A single turn carries every row of the set below to another of its rows. Some are shown first; where does it send the rows asked next?
dom: [ -7   9   7   4 -16  19   6  11  -4  20  -5 -29  -5 -11  -2  -6  17  -7
   0  -9  19 -11  -3   9   0  11 -12 -17  11   6   3]
Tur: [  4   7  -1 -12  -7   6  -9  -4  -1  17   8 -27  -1  -6  -5 -12  13  -7
   3  -2   5  -9  -5  10  -6   8 -12   5  -3  21  -8]
tikek: [-11   6  -1   5  -4  10   2   8  12  16   9 -10  -2 -15 -19  -5  11 -11
  13 -14   2  -9  -1   9   2 -11 -10  -7   3  26  -6]
kuva: [ -6  -3  -7  -4 -13  12  13   2  -2  21 -19 -20 -10 -17 -11 -12  13  -2
  -2  -8  27 -15   5  16  -4   1 -10 -14   9   9  -8]
nefak: [  1  -3  -3  17 -30  19  10   9   6   6   1   2   6 -20 -14 -16  -1  -6
   4 -17  15  -2   6  -5   1  14   1  -4  -1  20 -18]
zopov: [  6  11  -9   1 -14  14   9  -2  -4  17 -12 -18  -5  -4  -7  -2  -3  -8
  -6 -10  15   7 -12  -5  -4  23  -4  -3   0  21 -12]
kol: [ 10  -7 -16  11 -19  15  -1  -4   2  11  -5 -14   8   3 -18  -5   2   7
  15  -5  21  16   3  24  13  22  -6 -15   7  11  -6]
fofo: [ -5   4  -8   2 -14   4   3   1  14  12   4 -28   2 -10 -25  -5  18 -10
  -2 -26   4   5   3  10  -2  23  -9   8   7  11  -7]
lita: [ 11  11  -8  17  -3  10 -11  -8  19   4   8 -17  -1 -16 -20 -16   3  16
  18 -14  18   1  -3   9  -2   9  -2  -8   2  22 -15]
nuso: [  5   7  11   3  -8  10   5   4   8  -1   9  -7  10   6 -13  -3  20   1
  22 -16  20   5  13  11   8   8  -7  -1  -3  12  -7]
dovup: [ -1  -6  -4  11 -20   6   1  -3   2   8   0  -4  -2   8  -7 -13   6  11
  17   3  28   3   5  26  17  19 -11  -5   5  19   4]
bire: [  3  -1 -10  10  -7  14  -7  -4  12  14  17 -21   5 -19 -12 -25   8   8
  23  -8  18  -8  17   7   2  19   0 -16   6  18 -11]
noro: [  1  -6 -10   2 -22   6  -7  -7   8  10   3  -8  -3   9  -6  -2   4  13
  16   4  21   7  -2  26  15  12  -6   0   3  15  -5]
Potus: [  5  -5 -14   9 -11  12  -2  -4   4  16   0 -15   8   1 -17  -1   7   9
  17  -2  20   8   0  27  10  10  -7 -18  10   6   7]
Ropop: [-15  11 -10  12 -19   3   1   1  12  -1   1 -23 -10 -17  -4  -2  25   5
  -5 -12  15 -11  -2  14   1  15 -15   8   8  16   0]
kebil: [ -1  -8  -5 -12  -8   1  -1 -11   0  15  -8 -20 -11 -11 -18 -20   8  -1
  -2  -8  18 -11  -2  15  -7  -4  -6  -2  -2  16 -13]
nekub: [  5   3  -2   1 -11  10   4  -1   4  -2  11  -1  14   2  -6  -1  14   1
  20 -10  23  10  10   1   2   7   5   2  -5  12  -6]
puris: [ -2   0 -11   7   1  21   9  -1   4  11  18 -17  -6  -6  -5   9  -2  15
  11  -8  18  -2   6   3  13  21 -16 -12   4  12  -6]
rimi: [ 13   7   9  14 -20  11   2   1  -4   4  -4 -14   5 -14  -3 -27   6   1
  -3  -7  25  -8  -2   4  -6  21 -11   2  -3  13  -1]
tas: [ -8  12   6   9 -22  14  10   8  22  16   0  -5  -5  -2 -10  -5   5   7
  11 -13  30  -1   5   6  10  19   5  -8  18  16 -23]
Zukiz: [ -1   0  -9  16  -8  26   4   2  -2  -6  11 -19  -8  -9  -5   5   4  17
  11 -12  24   4   1   3  12  18 -17 -14   5  15 -10]
vog: [-10   1  -2  20 -18  20   8  13   2   3   3  -9  -2 -24  -8 -17  13  -4
   9  -9  13 -18  11   7   6   5 -14 -18   6  26  -7]
Rokat: [-11   5 -18   7 -16   0  13  -3   9   7   3 -15  -5 -12  -4 -10  10  -1
  -5  -9  14  -8   8   3   2  36 -10  12   4  22  -3]
Nudo: [-10   4 -14  15 -15   4   7   2   4   3   0 -18   8 -21 -16 -13  18  -8
  -1 -20  19   6   1   2  -9  19  -1   1   9   9  13]
pav: [  4 -10   2   0 -17   5   8  -7  -2  10 -13 -12  -6 -15 -17 -31   4   3
  -6 -12  28 -12   5  12  -6   9  -5  -4  -3  10  -9]
zabog: [  1   6 -14   8 -14  12   5  -1  16  14   6  -3  -3 -16 -13   3  -6   1
   0  -9   0  -8  -4   1   2   6  -4   0  -4  26 -22]
samo: [  3  -1 -14  -4 -14   9  15  -5   1  18 -25 -14 -10 -11 -16  -8   1   0
  -6 -10  24  -6  -2  10  -6  10  -7  -5   2  15 -21]
ladu: [-18  12  -8   3  -8   9   7   3  10  11   2  -7  -6  -3  -6  -4  11   0
  19  -3  28   4   1   3   4   5   7 -14  19  30 -13]

dom -> rimi
nuso -> Zukiz
Now find these:
pav -> samo
nefak -> zabog
dovup -> kol
bire -> tas
Ropop -> Nudo

